Each row is where one point has got to under a steady rotation. How many ticks took it there?
The counts run from 0 to 695.
[149 105 123 120  84 159 150 165 138  81 142  73  89 123 155 103 142 134
 147 133 103 142 131 108 131 109 109 108 114 126 126 129 136 144 121 190
 136 129 182 109 139 153 115  79 111 109 160 115 131 105 176 118 116  94
 143 108 173 120 133 117 130 191 111 153 163 147]
165
[113 118 161 117 112 129 118 149 128 102 131  91 108 110 124 113 127 129
 167 107 104 129 153  69 141 147 122  44 105 123 123 121 126 141  99 203
 115 156 207  99 142 152 120 103  99 108 148 119 137 121 150 108 130  97
 114  96 158 118 137 146 120 171 130 145 127 143]
87
[145 158 134 111  74 118 133 126 134  97 138 119  88 113 140 125 125 107
 160 104  82 154 142 109  98 144 136 100 103 108 103 140 150 133  79 187
 168 128 154 156 117 143 111 111 139  85 169 131  94 143 153 130 116  85
 111 103 193 146 136 100 131 157 155 141 136 131]
21
[119 109 169 102 101 131 109 140 124  70 137  91 106 120 130 112 122 123
 176  90  91 121 143  90 142 149 126  83  86 134 115 120 139 156 108 218
 135 144 196 135 157 174 110 107 105 116 132 118 111 118 149 114 112 115
 126  89 162 126 147 137 127 149 115 160 128 138]
84
[109 121 168 112 100 106  97 138 122  78 126 105  92 112 138 120 138 113
 135  69  84 115 156  98 113 166 133  86  92 122 117 131 139 128  86 198
 152 140 153 141 153 175 113 116 134 105 134 132 117 133 139 121 109 132
 118  79 185 124 152 112 126 144 129 163 131 156]
360
[133 122 164 114 107 106 105 152 141 101 146 101 111 149 198 134 139 116
 154 104  91 180 167 117 113 139 142 152 118 115  97 160 146  94  96 186
 155 134 150 151 140 149 131 124 166 125 122 113 110 124 172  94 112 122
 101  75 178 161 146 109 107 150 119 135 129 129]
677
[120 144 149  98  86 114 139 171 145  77 145  98 124 133 150 128 130 117
 187 132  88 154 144 114 156 114 133  67 121 118 125 135 136 135 106 188
 126 141 196 144 134 160 124  88 100 114 129 109  88 127 175  96 123  93
 122  89 171 126 112 146 131 154 132 134 146 117]
105
[153 110 150 118 111 120  90 150 133 100 107 100  98 138 172 120 140 133
 145  97  83 123 151  93 132 167 121 109 126 136 124 135 174 167 107 177
 153 123 165 126 176 184 109 121 129 113 132 103 161 145 183 134  99 124
 164 114 165 142 144 110 128 180 117 149 159 157]
220
[149  96 136 124 116 154 153 163 143 118 136  82  83 120 146  98 145 155
 140 116 100 153 144 110 141 118 123  99 136 141 119 115 132 136 113 180
 116 161 182  86 130 165 138  95 102 118 161 134 173 124 188 119 115 100
 136 106 142 107 119 145 126 210 115 147 172 158]
169
[144 152 172 110  88 110 149 140 129 105 133 119 113 106 127 124 116 108
 161 109  94 149 167 134 119 132 134  67 111 108  91 144 141 100  89 186
 140 150 141 130 128 157 107 116 119 104 162 132  85 131 168 130 116 101
 103  65 190 130 120 124 115 167 154  99 146 111]
43
[152 117 141 122  92 151 149 131 134  96 139 101 108 154 162 108 143 127
 160 117  87 150 111 128 119 127  93 119 121 126  65 141 161 135 132 180
 153 141 192 114 149 168 112 125 116 117 174 126 102 134 171  99 109  78
 139 102 148 138 157 152 111 179 105 120 153 107]
484
[119  99 171 107 136 160  97 139 153 107 150 113  87 130 166 102 129 131
 158 106 116 155 158  86 109 157 132 110 114 122  88 106 149 113  85 203
 156 157 168 123 153 164 141 131 120 159 143 110 164 115 143 107 115  88
  98  79 138 128 127 155 132 145 120 145 131 169]
414
[130 121 163 127 100 121  62 156 127 106 135 108  91 135 132 139 139 141
 128 102  75 117 144 101  97 197 138  84 147 136  97 146 161 152  72 180
 146 144 141 123 150 173  89 121 119 135 149 131 150 148 174 142  98 116
 120 112 170 133 145 106 120 154 142 130 140 120]
281
[142  80 130 126 119 149 138 123 145 112 130 111  76 145 175  84 132 138
 140  97 102 155 136  93 124 135 120 123 106 121  94 107 163 132 111 175
 167 121 198 126 162 162 127 134 117 102 165 108 172 136 127 110 100  90
 137 103 152 142 132 135 134 183 110 152 161 165]
493
[145 128 143 134  85  91  98 155 126 112 124 117 114 139 155 126 132 142
 152 134  88 134 147  91 124 178 125  84 140 139  86 159 168 164  87 152
 138 144 169 125 130 175  82 118  98 104 167 117 133 133 181 140 106 105
 127 128 165 142 154 118 111 162 153 111 131  78]
561
[115 123 180 117  89 111  99 136 125  84 150 112 113 131 131 103 123 123
 139  78  92 141 144 122 135 156 128  70  97 103  71 137 133 114  95 199
 147 131 167 124 166 183  83 127 111 118 132 135 109 125 144 112 115 127
  91  76 179 134 132 141 114 140 112 148 151 123]
62
[160 106 156 120  79 103  93 148 126 112 153  95  70 122 141 119 138 160
 148 105  88 142 147 129 135 152 157  91 135 134 102 140 137 174  75 170
 133 148 136 135 143 180  83 105 107 122 152 138 155 128 194 143 111 124
 151 125 165 128 116  97 128 181 120 152 155 138]
580
[114 117 123 130  92 116 150 170 130 104 123 107  89 120 156 152 127 118
 162 101  88 149 176 113 113 145 148  95 119 136 144 137 140 112 109 175
 118 163 188 124 115 117 162 106 123  80 138 132 104 156 149 111  94 114
 103  77 167 144 153 122 124 203 145  92 148 128]
648
[113 128 153 130 100 110  97 142 127  84 123 101  97 111 149 121 130 110
 140  86  96 132 165  82 110 166 136  80  86 105 124 122 141 115  80 198
 155 133 166 134 154 160 106 118 144  90 137 127 130 126 139 132 115 123
 100  82 198 129 149 106 128 152 145 164 131 165]
359
[155 143 173  91 106 125 156 128 117 109 140 102 122 125 138 124 105 118
 174 100  85 159 159 130 126 124 137  82 142 115  82 155 115 100 109 196
 134 170 154 125 131 143 123 125 120 106 170 132  97 139 185  99 129 105
 118  70 151 144 129 132  99 171 134  98 143 108]
46
[128 101 138 157 125  99  90 170 147 138 125 109  92 140 162 121 142 173
 123 115  89 166 157 108 127 162 153  88 149 125 108 133 147  94  69 135
 136 125 161 125 132 160 111 136 128 117 128 140 194 153 160 121 108 125
 102 104 171 140  90 126 129 195 127 111 171 128]
254
[169 139 157 130 106 100  89 174 125 128 120  89 116 139 160 141 151 143
 156 133  74 158 150 110 101 149 133 101 145 122  87 163 162 112  89 160
 126 129 138 128 125 160  92 128 140 128 146 129 125 138 198 134 117 104
 117 110 193 150 133 107 105 182 147  83 131 102]
262
[129 115 145  99 106 148  79 140 126  73 145 118  90 146 129 118 107 114
 147  92  71 127 140 111  99 174 137 109 130 109 102 149 148 128  72 205
 181 134 147 157 163 166  97 131 131 129 152 126 129 147 153 128 104 104
 116  89 167 157 128 106 130 140 123 136 139 138]
1
[139 133 144 120 100  77 125 153 134 116 119 131  97 127 151 131 123 124
 126  94  77 161 178 133 117 169 163 112 133 138 104 140 139  87  64 164
 160 151 133 150 100 165 135 128 127  87 152 152 136 163 168 133  98 138
  91  74 170 147 123 107 123 167 161 114 162 122]
316
[106 135 157 108 105 144 144 137 146 106 141 112 110 139 160 111 152 119
 174 129  83 161 139  97 129 147 126  97 145 144  85 127 131 127 106 196
 148 181 190 124 111 148 140 112 114 117 183 131 127 134 171  77 135  74
 125 104 118 126 165 145 113 160 130 135 129 104]
427
[149 103 137 156 106  86 136 150 155 137 128 123 103 142 191 107 139 160
 143 130 102 175 147 112 131 138 142  98 117 117  79 129 180  98  89 125
 148 112 171 131 130 174 114 139 110 107 146 113 150 142 148 131 104  99
 105  99 181 152  99 142 129 183 141  85 162 105]
534
[121  82 158 142 108 121 131 157 128 114 117  97  81 127 153 123 164 157
 141 103  74 127 144 107 118 162 142  80 144 158 112 122 160 156 103 151
 123 167 171 108 142 165 132 145  98 116 153 139 157 152 168 121 103 122
 154 106 135 115 150 147 129 212 126  98 159 121]
229
[150 120 147 119  99 118 119 155 137  96 128  90 120 133 162 102 124 150
 135 130  87 146 146  96 159 117 126  58 131  98 131 159 149 136 101 164
 135 120 174 124 174 177  87 118 115  90 142  94 151 132 173 126 131 121
 154 104 183 133  96 117 122 186 123 133 165 129]
521
[144 105 156 153  86 122 122 149 127 117 131  85 112 152 176 105 168 144
 124 122  92 157 127 123 113 143 104 117 131 114  59 158 150 129 124 157
 135 145 170  87 153 163  89 130 126 111 163 121 135 121 182 118 115 104
 130 108 175 132 164 129 100 188 111 110 153  98]
204
[158 100 133 115 103 123 161 127 142  99 141 123  80 133 199  95 133 132
 159 111  94 164 159 106 144 112 147 104 120 114 111 132 177 146  95 156
 160 136 168 156 165 158 140 129 115  98 154  89 138 139 156 121 104  92
 151  84 156 152  98 127 142 181 121 107 166 144]
515
[127  81 145 136 129 128  98 163 137 125 133  97  78 152 148 125 142 167
 141  97  74 159 146 125 130 146 161  89 162 139 119 125 137 119  80 153
 120 149 170 132 145 160 131 142 123 132 125 144 182 162 171 111 110 133
 129 109 144 138  92 129 133 205 110 117 168 141]
251
[102  91 153 108 136 137 102 148 156  92 138 124  92 134 153 104 124 120
 158  97 100 148 154  95 121 167 133 111 113 137  99  97 148 107  87 201
 161 144 189 135 141 167 147 127 111 156 135 122 162 134 129 105 105  99
  88  77 135 134 124 162 142 140 113 150 142 164]
413
[130 117 154 121 104 123 104 129 125 100 133 101  87 110 165 110 128 111
 140  79 108 152 169  71 109 153 134 101  97 100 114 133 138 112  75 201
 159 139 162 128 153 142 115 123 152 100 145 119 143 124 129 118 114 110
 105  84 191 140 146  93 116 161 136 167 123 172]
358
[120  85 135 135 100 148 111 156 121  95 145 100  71 150 135 139 114 134
 161  74  92 148 145 132 108 171 139 130 126 132 122 129 128 136 108 195
 127 145 204 125 143 134 122 117 124 107 124 154 131 167 143 107  88 117
 107 112 145 164 162 124 125 202 108 138 156 147]
628
[134 110 136 140  80  93 112 165 126 108 137  85 100 124 122 125 143 152
 135 113  73 143 135 122 136 152 146  73 135 141 110 145 125 133  78 159
 118 140 166 116 109 172  84  96 100  94 166 156 147 128 192 139 113 132
 124 124 181 119 118 108 118 192 137 130 157 107]
583
[144 122 127 100 106 167 142 171 143  73 136  96 130 140 139 102 118 119
 148 139  88 131 127 113 133 121 103  78 135 104 111 138 141 108 121 195
 147 125 176 115 148 165 112  95 109 128 150 106 119 120 181 118 125  90
 119  78 174 128 101 147 122 171 113 120 166 136]
464
[130  82 128 127 119 135 121 159 146 107 133 115  94 165 177  94 125 144
 108 104 101 162 152 126 143 149 128 126 144 117 106 126 157 116 107 165
 151 129 183 120 171 168 128 132 114 123 133 111 181 152 154 108  94 126
 116  91 143 150 109 144 128 186 103 134 191 149]
194
[141  71 134 135 108 143 116 148 140 112 148 116  81 159 186  90 127 145
 105 102 108 162 151 121 128 143 129 122 132 106  97 131 159 114 109 165
 158 132 170 111 173 162 121 134 125 129 133 107 180 132 154 119  95 119
 116  89 155 147 112 139 124 190 101 122 188 152]
195
[151  68 138 123 143 142  93 160 124 114 128  96  95 152 133 114 119 156
 165 107  86 138 139 104 137 168 136 102 147 142  99 121 153 146 102 183
 124 125 205 119 148 168 114 139 100 140 135 127 182 155 162 117 105 108
 125 117 129 162 118 143 127 189 104 117 143 129]
549
